One vector is turned by the same rotation once a step. Each row is the vector after some number of steps, and that number follows the row.
The counts run from 0 to 114.
[-47  36 -29   0  15  43  -5  18   4 -13  -1   0  26  14  32  24  18  -6
  50  44  -2 -21 -12  41   9 -24  -8  10 -10  18  -8 -15   2   1   4  26
 -18]	38
[-13 -37 -40 -45  18  13 -23  -1   1   0  11   3  -3  25  37   6  18  13
  18  21   1  12 -14  16   4  26 -21  -2 -55 -21  34  -8  28  20  13  38
  20]	113
[-32   0 -10 -17  51   5  19 -22  17  34  28 -14  -2  12   1 -22  13 -42
  -9  56 -17 -17 -42  28   0   0  20 -19 -16  36 -26  16   1  -6   2   7
   1]	4
[-26   0 -58 -21  44  33  -6 -17  11  24   9  -5   3  32   3 -17  -4 -14
 -14  35 -23  12 -26  20   5 -17  18 -23 -46  16  -9  30  -9  21  -5  20
 -16]	91
[-19 -42   5 -27  38  25   5  13  34  13  37   7 -13  21  14   0  -8  -5
  12  35 -31 -33 -22  -5  20   9   2 -27 -24  -1  -4  15  42  -3  15   4
  43]	82
[ 14 -35  -3 -33  -2  27   7  13   5  -2  11   2  22  32  59   6  12   5
  37  39  26  22 -31  25  -9  -4 -33  22 -30  19  17 -20  25   3  20  38
   6]	48
[-48   5 -49 -18  38  27 -17   4 -15 -25  -7  22   4  16  26  -8  24 -20
  15  60 -24  11   5  46  -7   7  10 -23 -16 -10 -17  -2 -17   7  15  33
   1]	35
[ -1 -58 -35 -39  26  22 -28  16 -23   5  29   2  20  18  25  10   4 -17
  10  55  -9  20  -6  19  -5  15 -13 -12 -25  -6  17  -7  15   5  42  21
  -2]	51
[-45   0 -39 -15  27  34 -20   7 -23 -15  -4  11   3  16  22  13  34 -21
  32  51 -38 -12  12  44  -4   1   1 -16 -24 -25  -7  -7  -3   9  25  30
   9]	36
[-22  -8 -11 -13  34   4  16 -28   8  43  16 -29 -19  22   0 -11  32 -37
  -2  42 -32 -28 -32  30  -5   4   0 -16 -32  23 -14  20  12   5   9  20
  21]	5
[-42  15 -39  -3  14  41  -6  10  40  -6  14 -19   3  20  16   6   4   8
  28   6  -2 -14 -39  19  -9 -34 -10  -6 -58   8 -12  24  -9  24 -19  31
   3]	94
[-52  -4 -11  -4  20  36  -4   7  25 -26  -1   9 -14  21  20   9  29   1
  41  22 -28 -25 -15  26  -7   8  -6 -21 -43 -25 -16   3   9  17   2  39
  47]	98
[-41 -19 -20 -38  32  -2   7   9  -7  26  44  -6 -23  42   5  13  32 -15
 -13  45   3 -13  -1  32  23  28  -8 -31  -3   4 -16  -4  37  -3 -15  25
   6]	61
[-26   6  -3  -3  19  31   4  20  48 -21  18   3  14   4  39   2 -19  18
  51  40 -28 -25 -44   7  -1 -13   6   2 -29  -6 -11   1  27  -6  25   9
  35]	17
[-34   4  10 -30  21  23  17   8  11  -8  -2  -2  19  14  39  13  31  -9
  48  21  23 -25 -30  26  14  -1 -22  25 -22  39  19 -23  14  14 -10  40
  -5]	43
[ -8 -52  13 -21  36  28   6   9  -3  29  32  -6  -1  30  -2  -2  27 -45
  -1  57  -3  -8 -19  26  -9  13 -10 -35 -11  26 -29  13   0   2  12  20
   5]	66
[-48 -18 -10 -29  44  24 -15   4 -12  -3   1   0  10  19  12  16  37 -33
  41  27 -24 -40   5  19  28  19  -3  -1 -21  16  21 -19  11  18   9  43
  -5]	41
[-17 -30 -19 -34  31  35 -11 -12  -6  15  -6  -7  13   5  17   1  11 -19
  39  27 -28 -28 -25   8  22   1  -9  17 -52  16  40   0  18  25  30  30
   1]	108
[-33 -11 -54 -40  42  -7 -27  13  -8  -7  57 -10  25  -5  16   9  -6 -13
   1  51  15   6 -29  20  -1   5   3 -10 -14  16  -1 -10   3  -6  11   2
 -25]	55
[-21  20 -23 -24  15  37  19   5  15  20   2  -5   4  26  35  -3 -11  19
  27  38 -29 -26 -23  14  32 -30   8  22 -41  10  15   3  49   4   9  11
  16]	22
[-21   2 -40 -41  47  34  20  -7  18  23   0   9  10  35  22 -22 -13   2
  -1  33  -8   1 -22   9  47 -21  18  -7 -30  37  10  16  22  12  -9  18
 -20]	24
[ -9 -15 -20 -31  14  36  -1  -7   3   5  -4 -12  24   3  33   5   6  -1
  45  16  -5 -16 -39  11  18 -14 -21  30 -63  25  41 -11  23  23  12  31
   1]	109
[-49  19 -37  -8  33  32  -3   5  47 -17   8  -1   8  24  22  -2   5   7
  16  12  10  -2 -35  20  -5 -21  -5 -22 -43  22 -16  18 -19  26 -28  36
  -2]	95
[-29 -31 -35 -30  24  40 -18   0   7 -12  -3  11 -18   8  14  -7  26  -5
  10  25 -11   6 -23  38 -10   8 -17 -27 -64 -25  -2  12   2  16  12  26
  34]	31
[-21 -15   2  -6  13  33   6  21   7  29  44 -14 -13   6   4  16  13 -25
  18  50 -18 -47 -35  37   3 -23 -11 -10 -28   6 -34  12  34 -16   9  -6
  27]	1
[-17 -24 -15  -5  37  16  -2 -11  31  25  17 -22   6  63   9  -6  21 -15
   5  30 -40  -4 -18  -2 -25  12   8 -30 -33   6  -2  26 -17  20  11  55
  14]	10
[-18  11 -20   7   4 -12  -5 -14  29  19  39 -54  15  30  32   5  16  -9
  32  38 -28 -18 -44  15 -44  -2  -8  13 -30   5   2   2  14  -1  31  30
  16]	73
[-39  -9   6 -26  23  30   0   5   2   3   1  -8   9  13  25  25  40 -18
  59  21  -3 -47 -19  25  18   4 -14  18 -28  27  25 -23  26  13   3  45
   8]	42
[ -7   0 -33 -20  -1  38  12  -9   4  35   6 -10 -14  18  18 -13   6  -5
   9  45 -35  -5 -33  33   8 -27   3   5 -60  -3   0  25  37  -2  19  -1
  19]	88
[-34  10 -23 -24  57  12  15  -4  34 -17  10  13  15  10  31 -29 -22   2
  17  61 -27  -6 -30   1  25   1  30  -4  -5  14  -5  -1  18  -9  24   5
   8]	19
[-54   0 -21 -28  57  27  -6   3  -8 -10   5  16  24  15  13   8  21 -32
  29  35 -15 -26   1  24  26   7   7  -9   1  32   8 -15  -6  15   0  42
 -24]	40
[-16  29 -26   3  14  -7   7  -6  39  16  47 -41  31  37  43   4  -1   4
  25  41 -12  -5 -47   7 -35  -5   1  14  -8  22  -9  -6   8  -2  12  37
  -1]	74
[-32  16 -33 -10   8  39  -2  13  12 -32  -6  14  -2   9  42  -6  19   9
  29  43  12  25 -32  52 -19 -22 -18  -5 -44  -7 -15   2  -9   1   2  21
  14]	33
